Each path is a new rotation, seen through one point. The rows after it are directions, each followed by how far the rotation turns it, in degrees per step (0 if it stays put).
Each turn is a multiple of 5 degrees from 10 to 175, or 0.
Each row of a path follows its step; steps can be skipped.
path 1
step 0: 2.8 -14.4 -16.5 -18.3 22.4 -2.4 -18.5 10.7 16.4 23.5 3.4 -4.0 0.8 29.0 -4.0 24.5 26.0 5.9 -20.0 16.3 -13.0 -32.5 11.0 -9.6 12.4 -13.1 5.4 -4.6 10.5 -7.8 11.1 11.7
step 1: 11.2 15.9 -15.4 18.2 2.2 22.2 -10.2 2.2 1.2 15.9 -19.7 25.8 13.4 18.2 23.3 -15.3 9.5 5.8 -1.7 -5.7 -1.7 -23.6 -16.2 26.3 -21.3 11.1 28.0 -14.3 2.7 1.6 -15.2 5.0
step 2: -3.7 8.4 10.9 -19.5 31.3 0.7 -9.9 26.7 3.7 -0.8 -24.9 13.4 -3.8 23.1 -32.3 -11.6 -9.4 10.5 -19.5 -6.4 7.5 -28.8 -6.3 -9.7 6.6 -12.7 2.0 17.9 14.7 4.5 2.8 -21.7
step 3: 19.8 2.7 -34.6 7.2 -12.9 6.3 2.0 8.4 -3.3 4.5 -2.0 8.2 6.2 11.2 8.3 -27.2 12.7 26.8 -23.0 -10.4 -16.8 -7.9 4.7 -29.3 -12.4 -15.0 19.1 16.0 -0.2 -11.5 -14.9 26.3
step 4: -0.3 19.4 6.0 -3.3 31.1 -4.0 0.9 0.7 -14.0 -9.0 16.8 7.9 23.1 15.9 2.1 23.5 1.5 28.2 -17.0 6.9 4.0 -10.9 -14.7 1.2 -23.8 -17.2 17.3 -3.8 9.5 -13.6 -15.5 -34.0
step 5: 16.9 11.4 0.6 -9.0 14.8 0.8 13.2 -3.6 -15.8 18.6 -20.2 11.9 17.3 21.3 16.3 -13.8 24.5 -0.1 1.5 9.9 -25.4 -23.9 3.4 -21.0 13.8 -19.6 -7.7 -2.3 21.2 -9.8 25.9 14.2
step 6: -11.2 16.4 -3.5 19.3 4.0 2.3 -19.3 13.5 -3.5 1.7 -8.7 -17.5 17.7 17.8 19.5 3.6 14.8 14.8 -12.6 -14.4 -3.0 -30.5 -2.5 2.3 -2.7 36.7 24.3 14.9 2.5 -25.6 -5.4 -19.2
step 7: 30.7 22.9 -16.7 -10.6 26.5 -13.0 -15.6 22.3 -4.6 16.8 -5.9 -1.6 -3.1 -8.4 -14.1 -16.0 -1.0 2.4 -3.5 5.3 -8.4 -42.1 -5.8 9.4 -10.0 -22.5 -21.9 -2.0 1.5 -4.4 -4.1 -5.5
step 8: 13.3 19.8 10.5 17.3 -10.4 10.5 -11.1 6.9 -40.2 -6.1 -0.6 -1.5 1.0 15.5 2.9 -17.8 -7.9 18.6 -20.2 -9.7 14.5 -19.9 9.2 -17.0 0.4 3.5 30.6 -6.0 24.0 2.2 -6.6 22.7
step 9: -3.5 6.9 -30.0 -2.0 9.9 -13.2 -14.0 -15.6 -13.5 3.5 -0.1 6.5 29.2 10.7 -20.0 7.2 -17.0 2.6 -12.9 7.9 -12.2 -27.9 12.7 -32.5 -17.5 -9.1 -0.7 4.4 -4.2 -8.3 3.3 -35.2
Speeds:
-5.2 -2.3 9.1 -1.2 -3.9 0.4 -8.6 -5.0 2.7 -10.5 -4.6 2.8 2.8 -12.5 -1.5 4.4 2.7 1.9 -11.6 9.2 -5.8 -7.4 -8.1 -1.8 7.1 1.2 -1.4 -1.0 1.6 2.8 -9.4 -10.4 | 155
0.1 4.1 5.5 4.4 -1.1 -4.4 -4.8 -11.4 -0.1 -1.5 0.7 2.5 -11.8 10.5 11.6 -1.9 5.4 -2.4 -5.3 -4.0 3.7 -0.8 0.9 -5.7 -13.1 6.6 -4.1 1.5 -11.6 5.1 -4.7 -5.4 | 145
5.3 3.9 10.6 4.8 7.9 -1.2 1.4 -0.4 7.4 2.4 15.5 3.3 4.2 0.9 0.8 1.1 -3.8 -3.6 -2.0 8.4 -2.0 -2.3 6.1 0.8 -4.5 0.8 1.8 -12.6 7.3 5.1 -10.2 10.8 | 100
1.6 -4.1 -4.7 12.2 4.3 -2.2 -1.7 -2.7 -0.2 -9.6 -7.7 -5.6 1.5 0.6 12.1 -8.6 -9.4 7.5 -5.3 2.2 -3.6 7.2 -11.5 3.9 -0.1 3.2 0.9 -5.4 3.1 2.2 5.8 10.1 | 160
-11.0 13.2 1.7 2.3 1.8 10.2 -5.3 -2.3 -8.4 4.6 11.6 0.4 3.1 1.3 1.7 -1.3 0.9 5.1 -4.0 -5.8 3.4 9.1 -3.9 8.0 10.6 6.6 4.3 7.7 0.9 5.0 -3.5 0.8 | 160
4.8 7.3 -2.6 -3.7 0.1 7.7 -11.8 9.0 -6.8 1.7 -5.3 7.7 2.0 9.3 -2.9 6.9 -0.6 10.2 -2.7 1.4 -9.9 -1.6 -1.0 -5.4 -9.8 6.8 -7.5 -1.9 7.9 -6.0 0.5 2.5 | 0
path 2
step 0: -2.4 29.4 -5.6 -15.7 -29.1 25.5 31.0 -6.8 9.9 -9.0 23.0 3.8 -10.1 4.0 -28.7 -3.4 5.2 -12.5 19.2 9.8 -29.6 -8.9 -16.8 28.1 -12.0 26.3 7.7 3.4 -0.4 0.9 -0.9 -11.3
step 1: -2.6 11.1 33.1 -18.2 13.3 1.2 31.0 -8.0 0.3 -9.4 -40.4 -1.5 4.5 11.1 -11.9 22.8 5.0 -8.6 12.4 -7.9 2.7 18.0 -14.9 27.5 -33.9 1.6 -13.9 2.3 -18.1 4.0 9.0 -19.3
step 2: 6.9 22.6 19.5 -12.0 -15.7 -14.3 16.4 -31.4 32.0 -10.6 11.4 -14.9 1.2 -26.0 -8.0 15.0 2.2 -34.3 6.1 3.1 5.5 -7.2 -18.1 4.8 -4.4 -4.8 3.2 13.6 5.2 -14.4 -36.2 -19.6
step 3: 11.1 15.0 10.1 -14.4 10.4 -7.4 29.2 -25.3 13.2 17.2 3.6 -3.3 34.2 25.0 -18.3 16.5 -7.3 -14.9 -8.0 -33.1 -11.8 18.1 -11.0 -0.2 -20.5 18.9 5.4 -1.2 7.6 -3.6 -2.7 29.7
step 4: -0.4 31.8 29.2 -10.8 -13.6 4.4 4.6 3.1 10.5 -2.1 -0.5 24.8 1.1 -4.5 -1.0 27.9 -22.0 -16.4 -2.6 7.9 0.7 -26.0 -33.9 -12.6 -3.0 46.1 11.8 -0.2 -13.3 -4.0 -4.9 -3.8
step 5: -10.3 30.1 13.0 -12.1 3.0 -43.7 4.9 -15.5 -0.8 -14.9 -23.4 3.7 3.4 -4.7 3.9 9.7 -15.2 -6.8 16.3 -24.5 -11.7 -13.7 -17.8 14.8 -17.5 -1.5 -24.3 16.5 4.5 -5.2 16.4 33.0
step 6: -5.7 21.9 -12.9 3.3 8.3 -14.8 -12.1 -1.6 8.4 -9.7 13.5 -14.2 1.9 -6.8 -13.1 26.3 -1.6 -51.9 -23.8 8.3 5.7 -15.8 2.1 -3.9 -16.1 29.4 -24.1 12.4 -20.6 -5.3 -13.3 10.1
step 7: -7.9 -6.5 -1.7 -17.4 2.6 -5.5 32.4 -34.1 -7.8 -20.9 3.8 5.8 -1.0 16.8 -12.6 -0.6 -20.6 2.8 -27.3 -2.3 -3.0 -6.9 -14.4 9.1 9.5 18.8 -11.9 18.1 -22.3 -25.9 10.1 40.9
step 8: -22.4 -0.3 21.4 -19.0 2.7 -13.5 -21.9 -4.0 -19.2 -7.7 -5.0 0.8 -17.2 9.3 -17.2 -15.3 9.8 -30.0 -13.3 15.3 16.6 -13.3 -31.4 -9.2 -29.3 30.8 13.6 23.8 -0.3 -4.6 8.0 4.0
step 9: -0.5 -1.4 -4.6 6.9 14.0 -18.0 13.2 -5.3 0.4 -27.6 -8.7 2.5 -15.8 18.0 18.3 -22.4 -37.5 -18.7 13.1 -8.1 2.9 3.2 -6.2 8.5 -20.5 5.5 -0.9 41.0 -10.5 -5.6 -32.1 21.1
Speeds:
5.7 -2.0 -0.1 4.4 -3.9 -4.9 -7.8 1.9 1.3 0.5 2.8 -2.8 -3.8 11.9 -2.1 -9.6 -7.1 2.3 -0.7 7.8 16.4 -5.3 2.3 -3.6 0.2 4.2 -12.0 7.3 -0.9 -4.3 6.8 8.2 | 25
1.8 8.2 -12.6 11.0 0.0 0.7 -1.0 7.0 -1.2 -7.7 6.5 2.0 6.0 -2.9 -10.0 0.2 -1.3 -0.1 -1.4 -9.1 10.7 9.0 0.0 8.9 -3.2 4.0 9.0 5.6 4.1 5.9 -0.8 2.6 | 120
-1.2 -7.9 2.9 12.2 -5.6 5.4 7.2 -5.0 5.2 -11.8 -0.6 7.9 0.3 -10.5 3.5 4.8 -8.1 3.0 6.2 5.2 4.9 -3.1 -4.0 0.5 11.0 -2.2 1.2 1.7 -1.9 -9.8 -6.5 3.9 | 145
-1.6 4.5 -6.1 9.4 2.8 3.9 11.9 -7.8 -8.6 7.2 5.2 10.8 4.8 10.3 1.0 -3.0 0.2 -10.5 2.8 1.0 -1.1 -6.4 14.0 -1.1 1.5 3.9 -1.7 -4.6 0.1 -3.1 -1.7 -3.9 | 110
0.9 11.5 -5.2 1.1 -1.4 2.4 -2.3 7.8 7.5 -5.6 5.2 0.9 -0.3 -2.0 7.1 -0.2 13.1 -1.9 -5.6 13.1 1.4 -5.1 -3.4 -8.2 -7.3 2.2 6.1 -0.9 2.5 -12.9 -0.5 -7.1 | 170
2.6 5.7 -3.2 0.3 3.4 -6.5 13.8 2.2 4.0 -4.0 -7.4 1.3 0.2 10.2 7.8 -4.8 0.7 14.0 -3.8 -6.5 -5.6 4.7 2.9 4.2 -3.7 -9.4 0.9 1.7 -2.1 -9.4 1.2 10.1 | 170
-1.9 6.7 6.7 1.6 5.3 -11.1 -4.1 1.0 -5.2 -4.0 -8.3 2.6 1.5 -6.7 11.3 -8.2 1.7 -8.3 6.6 -1.4 11.0 -5.1 1.0 8.2 -3.7 -11.5 -3.2 1.5 1.7 3.8 -5.9 -6.4 | 100
